In the data rows, the value 128 means zero.
Here is a table of points, one per row:
[ 85 180 153 173  95 131 103 128 165 145 128 104 160 122  79 156 111 184 174 118 185 145 160 141 129 169 157 136 105 160 179 100 179 110 123 182  83 104 125 111 136  83 125 153 123  99]
[108  93  86 117  90 132 150  81 137  97 133  81  84  92 153 164 115 102 182 128 125 152 116  84 104 146 100  98 111 138  88 149 116 178  92 123  78 113 186 152 185 128  86 141  75 159]
[113 118 182 151 101  86 117  83  87 166  89 105 154 186  96  94 165  91 148 127  91  88 136 144 107 112 118 173  80  99  93 171 113 136 178  98 150 168 134 126 113 114 178  94 155 132]
[ 91 164 167  86 128 161 100 125 156 162 121 173 133 163 147 156 156 148  86 153 124 124 125 168 175 180 163 165 172 126 117  94 172 115 171 136 153 117 173 177 123 118 180 169 134  91]
[137  93 106 174 107  80 174 144  81  89 173 121 178 101 127 113 109 125 175 171 174 139 147  93 112  97 101 170 174  93 172 108  98  89  96 148 106 144  85  88  85 146  91 107 139 173]
[163  88 165 125 113 109 127  91 155 156  88 140 168  96 136  99 150  97  84 171  97 118  98  93  90 105 105 167  81 105 106 182  97  92 163  89 168 120 135 104  99 167 151 108 166 146]
[163 162 175 127 142 107 130 178 150 151  81 129 183 116  74  75 151 168  77 135  98  81 119 154 136 133 101 183 157  89 152 122 116 108 139 105 145 107 108 140 102 143 186  98 179 117]
[ 85  88  92  88  96 153 148 130  86 123 130 101 129 188 175 161 163  97  91 105 108 175 124 173 178  88 104  97  86 178 165 149 112 115 120  96 176 134 161 140 127  93 147 157  98  92]
[147  89 158 175 147 168 169 159  97 160 153 118 106 185  97 162 162 112  87 180 155 160 170 162 119 100 111  93 167 177 142 126 138 157 170 157 130 137 167 115  86 123 176 147 131 141]
[105 132  88 130 179 152 113 153  97  91 175 169  87 110 139 122  79  98 161 147 112 115 117 121 152 124 188  91  91 174 172  96  99 179  95  97 125 168  87 174 106 160 131 172 147  85]
[122 164 140 166  93 142 114 169 133 118 139  87 162 132  89 168 121 163 169 169 176 175 166 140 109 176 164 105 125 168 160  97 175 102 135 165  99 135 102 108 173  89 140 170  88 117]
[ 85 159 133 138 113 164 130  84 170 176 154 173 110 140 172 156 153 173  86 116  91  91  97 137 173  97 103  89 127 155 121 181 107 178 159  88 167  91  99  94 164  87 108 158  82  94]
[157  83  87 150  94  85 166 114 132  94  87  84  99  94 117 144 116 103 179 138 120 133 110  77  86 137 100  89  99 101 101 166 100 170  92 127  81 111 165 126 162 138  87  83  76 176]
[122 172 160  95 175 163  99 164 131  97 112 115 173 164  89 104 123 141  94 103 145 143 154 160 155 150 170 175 166 101 168 126 171 144 120 165  93 153 101 170  90 161 174 110 162  91]
[159  88 177 152  99  97 131 110 141 173  93 130 149 133 114  88 159 104 104 147  93  98 105 113 101  93 103 169  81  90  84 181 103  97 169  89 173 119 117  90  84 122 162  92 161 143]
[ 82 126 173 157  96 135 136 122 164 176 161 106 148 115 103 173 160 119  82 184 157  94 119 120 104 162 123 108 163  99  82 169 108  95 183 169 123 115 124 104 166  95 181 134  84 127]
[ 91 141 128 172 130 158 146 171 170 172  96  99 109  97  91 164 125 185 173 164 157  89 109  83  91 107 103  90 169 120 103 160 126  93 138 159  98  90  85  87 147  87  94  93  84 156]
[ 95 165 132  96  95 165 104  83 167 173  91 168  97 131 165 167 148 171  92 131  99  94  97 160 172 111 132  93 162 156  85 149 148 113 166  94 172  92 120 161 147  89 133 169  87  87]
[ 88 100  89 138  97 171 152 121  90  87 110 133  93 185  87 156 126  95 150  92 106 104 176 157 142  93 110 108 106 176  94  93 141 108  97 172  99 159 130  90  95  86  97 155  95 142]
[174 105  90 118 174  83  94  97  83  94  95 160 122  99 171  83  86  98 131 121  92  93 108 131 135 101 141 154  82 105 166  93  89 157  97 135 136 164 163 175 126 132  95  83 170  99]
[156 101  91  90 178 113 157  85  83  87  89 101 102 143 160  88 146 106  87  94 152 134 104 156 150  95 114 160 137  90  85 161  94 174  96 119 176 137 159 152  86 173 126  99 163 141]
[170  90  87  88 184 127 135  97  82  86  92 125 108  97 175  81 111 104 116  92 109  93  96 118 110  93 101 148 107  91 161 159  99 181  96 154 158 145 117 155 120 157  93 108 168 151]
[104 105 108 172 115 170 166 173  85  99  92 166 116 176 121 170 134 108 165 157 174 127 180 131  89 109 114  97 170 178  87  90 143 181 105 151  88 153 133 110  89  93 113 165 114 168]
[116 145 156 168 116 157 136 123 150 146  89  92 170 122 119 171 127 182 172 183 176 166 168 116  87 166 139 103 107 158 140  92 169 110 147 151  97 117 101  87 175  91 138 163  83 147]
[168 178 160  91 165 114 116 169 155 152 135 170 157 126 128  83 149 164  88 110  91  88 105 167 168 122 102 174 130  92 143 123 125 105 136  88 171 100  86 172 136 153 177 100 168  91]
[172  91  91 133 170  89 142 172  83 119 179 112 160  96  83  90  83 104 156  91 131 170 143  90  87 136 103 124 121 100 165  90 114 157 126 116 121 152 110 138  87 173 104  93 155 171]
[ 85 163 146  94  99 170  97  92 167 175 141 157  88 109 169 142 118 181 112  95 107  97 100 139 172 103 158 106 171 151 130 119 128  95 153  89 176  92 175 146  88 103  98 154 129  86]
[ 97 172 168 101 166 143 105 108 145 147 176 176 169 157 145  97 140 128 116 118 120  89 129 158 173 165 184 171 148 100 161  98 121 163 163 101 170 145 127 176 112 157 173 109 157 101]
[109 161 149  87 123 131  99 109 152 144 100 166 113 167 155 167 145 142  86 138 143 151 134 169 175 178 175 126 172 159 121  91 178  95 157 151 127 123 144 176 165 113 180 167 108  93]
[172  91 131 115 111  99 112  84 163 131 105 119 114 106 162  92 124  96  95  99  93  99  99  83  92 106 106  96  88  90  87 178  99 152 116  91 160 117 176 103  89 159 101  89 154 157]
[122 139 172 105 182 169  97 167 165 139 173 173 169 179 131  92 147 162 107 100 102 104 129 167 169 165 165 174 161  93 154  95 178 154 150 132 150 122 111 151  89 157 155 107 162  97]
[137  89 125  95 168  92  97  97  86  97  94 154 150  97 167  97 100  99 110  94 104  92 107 108  91  93 147 156  88 109 175 129 113 122 114 113 162 165 169  92 113 167  95  83 169 126]
[139 112 145 173 147 171 151 170 158 156 129  93 146 110  87 149 143 145 161 164 174 155 150 101  88 172 134  93 152 154  90 129 148  97 169 156  94 121 160  88 142  87 147 171 106 153]
[172 157 139 122 125  81 127 160 172 171  91 175 114  98 159  84 138 181  92  92 111 127  94 115 143  93 104 178 104  97 123 174  91  98 121 116 177  91  92 124 161 136 111 148 174 118]
[176  90 104  93 156  94  94  94 134  92 126 139 117  98 173  90  82  95 158 104 105 104 102  90  87  98 144  94  86  99 169 139 110 164  97  94 132 149 151 100  92 168 123  82 170 147]
[169 119 146 144 101 104 153 145 173 173  90 161 132  97 147  81 151 162  86 143  98 142  95  86 105  90 117 171  85 123  93 175  90  90 144  93 176  89 109 114 140 140 133 165 171 153]
[ 87  85  89 180 109 142 165 162 133 100  93 118 107  96  79 172 110 124 160 168 177 170 139  80  89 142 102 112 165 148 103 137 124 157  95 178 110 117 153  86 169  90  93 136  94 175]
[ 87 183 117 181 101 153 124 122 178 169 108 107 100  99  76 146 104 153 169  94 165 119 133  98 121 101 109  88 126 162 149  91 173  96 103 169  86  88  82  88 139  88  89 120  91 127]
[138  93 135 159 150 173 173 175  93 132  93 153 118 172 116 160 150 119 152 183 183 159 179 128  88 112 115  96 172 182  96 108 140 156 143 141  85 143 156 122  84 109 139 160 131 168]
[136 174 169  91 172 158 104 172 146 134 139 157 178 143  99  91 146 158  88 122 106  96 125 169 166 172 131 165 163  91 166  92 152 150 142 115 139 120  86 177 108 156 177  84 166  85]
[ 94  82 114 125  93  76 115 113 165 154 128 136  87  91 179 168 123  89 127 155 114  85  96  73  83  94 120  91  78 114  83 187  88 152 147  85 155 117  86  86 146 143  88 121  78 150]
[154 112  88 129 152  88 146 172  87  97 180 135 123 152  83  83 109  99 160 104  90 179 158  91  94 127 102 100  82  98 102  95 107 172 116 151  85 145  84 117 149 152  99  83 148 171]
[ 88 137  90  98 127 162 105 105  99  90 164  92  97 123 138 161  97 110 167  96 154 174 145 134 139 165 154 100 161 175 159 101 163 170  99 145  94 145 169 165 171 142  94 164  89 109]
[ 94  95 170 132  92  78 186 105  86 126 180 129 155  95 171 135 149 140 145 166 184 125 158 107 116  91 102 184 170  87 169 142  91 138 151 180  82 140 117 131  93  93 152 103 125 173]
[ 90 101  93 119 103 172 144  88  85  89 114 117  97 181 111 153 111  92 166  94 102 120 171 145 140  91 112 119  92 178  84  90 127  95  99 149  96 162 110  96 110 102  91 162  92 146]
[ 94  81  86 108  92 151 150  78  94  98 164  82  94 158 147 161 135  91 137 100  92 183 136 130 145 101 102 106  83 170  96 128 117 154  92 130 118 128 181 123 155  98  95 179  87 139]
[170 172 151  98 164 148 106 171 161 145 118 169 156 117 120  83 132 182  94  94  93  89 109 159 166 120 107 175 162  93 172  99 142 107 118  88 158  96  86 169 148 146 156 101 162  90]
[ 81 179 109 166 119 161 124 169 166 185 178 164  86  93 157 170 124 179 179 121 136  91 103 107 157 106 109  89 164 167  93 138 166 108 134 130 124  93  88 122 159  87  86 160  78  98]
[134 110  93 100 185 100 101 114 109 111  93  90 106 114 156  79  84  96 170 137  88 148 124  95 140 183 106 104  81  87 169  88 129 177 126  91  81 139 119 162  82 165  90  85 177 136]
[ 99  83  89 129  92 150 156  87  89  90 121  93  86 139 124 162 121  91 167 100 107 182 142 115 121 103 101 108  96 174  82 118 118 159  90 143  89 132 164 111 159 102  87 174  87 156]
[ 94 167 156 115  97 162 135  88 165 176 139 149 100 139 155 172 164 127  88 183 114 105 106 160 161 153 118 104 150 117  96 170 133  91 182 137 164 103 119 148 170  89 181 163  83  91]
[170 172 137 144 168 149  99 106 137  99 176 171 145 160 167  88 128 116  94 101  96 102 113 168 170 175 145 178  98  93 162  93 150  95 108  90 156 132  89 130 113 169 177  87 149  89]
[157 174 149 109  99 113  99 138 134 133 141 117 135 159 107 164 136 136 113 166 177 171 157 168 161 173 183 108 146 175 137 101 175 103 159 174  92 142  85 156 168  98 169 135  88  86]
[ 85  87 103 179 119 129 167 145 153 139  95  88 106 100  91 172 137 126 169 180 156 140 122  85  88 131 104  96 155 127  86 169 114 131 128 172  85 106 170  89 176  86 102 131  91 171]
[176 102  89 147 135 100 173 149  85  87 168  86 152  96  87  87 122  94 150 118  94 121 116  98  86  89 111 147  83  88 146 154  89 155  93  88  96 131  88 101  86 170  90 123 149 174]
[178 105 115 111 125 128 109  81 133 108 131 117 121  95 165  89 109  91 117  96  95 102 100  79  86  89 108 103  91  90 117 179 117 157 106  90 154 137 163  90  88 175  91  95 161 168]
[176 109 101 137 146  82 161 168  80  85 164 106 137 157  79  81 135  95 103  90  90 178 150 124 103  94 106 141  80  91  91 116  92 182  92 122 115 148 108  99 120 148 127  84 152 172]
[107 167 117 136 162 149  97 113 129 119  89 179  84 161 155 169 127  98  82  95 117 147 120 169 170 179 194  98 151 179 138  90 168 105 139  91 155 146 106 161 161 162 147 142 106 110]
[125 163 151  99  94 140  98 109 169 171 104 173 100 136 161 171 140 170 102 150 149 110 117 166 172 161 171 103 166 167 112  99 165  93 169 137 144 103 123 161 161  90 155 168  89  87]
[141 107  91  91 187  91 153  79  99 104  97  82  88 154 159  91 121 112  91 131 158 181 120 158 157  92 109 137 150  96  97 115  87 109 117 119 165 157  88 166  85 175  91  84 167 147]
Along one direction, these points spread out more than along any other. Take the direction at right angles to it along which they spread out most. Then take the direction at right angles to both along which they spread out most. Go by this last direction. How many in every 100 of the points above lie lower along it than each point below? Round to a whole number. More than half of the points above lie lower than the first one.
[126 155 160 104 172  91 139 169  94 119  96 139 186 103  87  85 153 121  77 163 106  91 115 178 133 111 108 163 158  86 182 112 106 121 142  82 143 133 141 151 130 172 177  89 177 109] >> 60
[ 92 156  89  95 141 138 103 120 100  94 169  93 108 128 127 164  97 116 165 100 167 169 153 146 140 172 166 100 167 171 169 124 173 142  99 156 106 152 164 168 168 144  96 156  97 100] >> 98
[175  91 165 149 100 101 147 130 164 174  91 146 140 105 130  83 156 134  87 142  96 116  96 102 106  90 106 170  83 103  85 180  95  94 156  88 176  97 112  91 107 128 150 131 165 147] >> 2
[ 96 143 101 146  94 164 117 158 131 103 148  86 116 116  95 168 109 139 172 144 178 174 153 117 111 175 153  93 166 170 142  91 165 106 109 176  99 131 168 129 170 100 102 172  84 124] >> 85
[176 139 138 176  92 103 133 161 165 174 112 124 111 100  97  81 122 185 149  92  92  96 100  79 103  95 108 118 140  90  94 169 104 105 110 113 140  92 170  94  86  88  99 122 159 158] >> 10
[175 124 164 124 120  81 126 143 164 170  88 169 126 113 143  80 148 158  84 100 102 108  97 124 136  88 102 177  90  96  95 177  88  96 140  92 172  93  90 101 121 133 141 119 174 122] >> 7
[158 173 147 139 170 145  98 107 117 104 179 174 159 162 163  86 148 106 113  97  94 108 115 164 170 177 142 168 101  92 162  92 151 105 124  89 162 138  89 134 120 169 175  84 153  90] >> 82
[165 168 164 107  98 115 100 133 141 153 116 138 149 165 112 166 147 139  88 178 175 158 150 166 167 173 184 133 142 168 128  96 174 139 175 174 109 140 122 156 169  96 175 137  96  90] >> 70
[106  86  97  96 103 141 130  82 101  87 141  83  91 108 168 160 101  90 178  91 113 176 125  97 119 121 112 121  91 169  95 117 113 164  94 108  87 134 165 149 179 142 102 170  82 143] >> 57
[100 160 166  92 123 157 103  95 143 150 177 173 134 127 169 164 120 100  86 126 153  89 117 140 137 143 190 123 153 150 153 101  97  96 169 104 161 155 173 120 113 155 127 170 138  85] >> 38
[108 106 146 172 142 135 137 137  81  90 147  83 177 104 113 104 117 143 157 147 177 155 165 145  84 138 119 185 174  99 174  89 129 109 103 165  83 155 154  91  82 148 135  78 171 157] >> 97
[130 167 108 107 141  86 101 167 101  90 171  94 146 151  92 169  98 149 167 107 168 154 167 165 153 163 182 112 116 169 159 170 169  98 103 165 121 156 121 165 165 120 120 132 108  90] >> 97
[175  88 134 179  93  79 161 159 153 116 182  96 180  96  92 107 126 144 162 165 143  91 126  80  98 148 102 132 138  95 129 158  97  89 110 167  85 114 142  86  93 126 121 123 144 174] >> 32
[100 165  92 103 133 116 102 151 100  90 167  93 120 139 104 166  98 129 167 103 172 162 161 157 143 170 173  99 157 172 168 140 176 122  99 167 109 152 155 164 167 131  99 150  99  96] >> 98
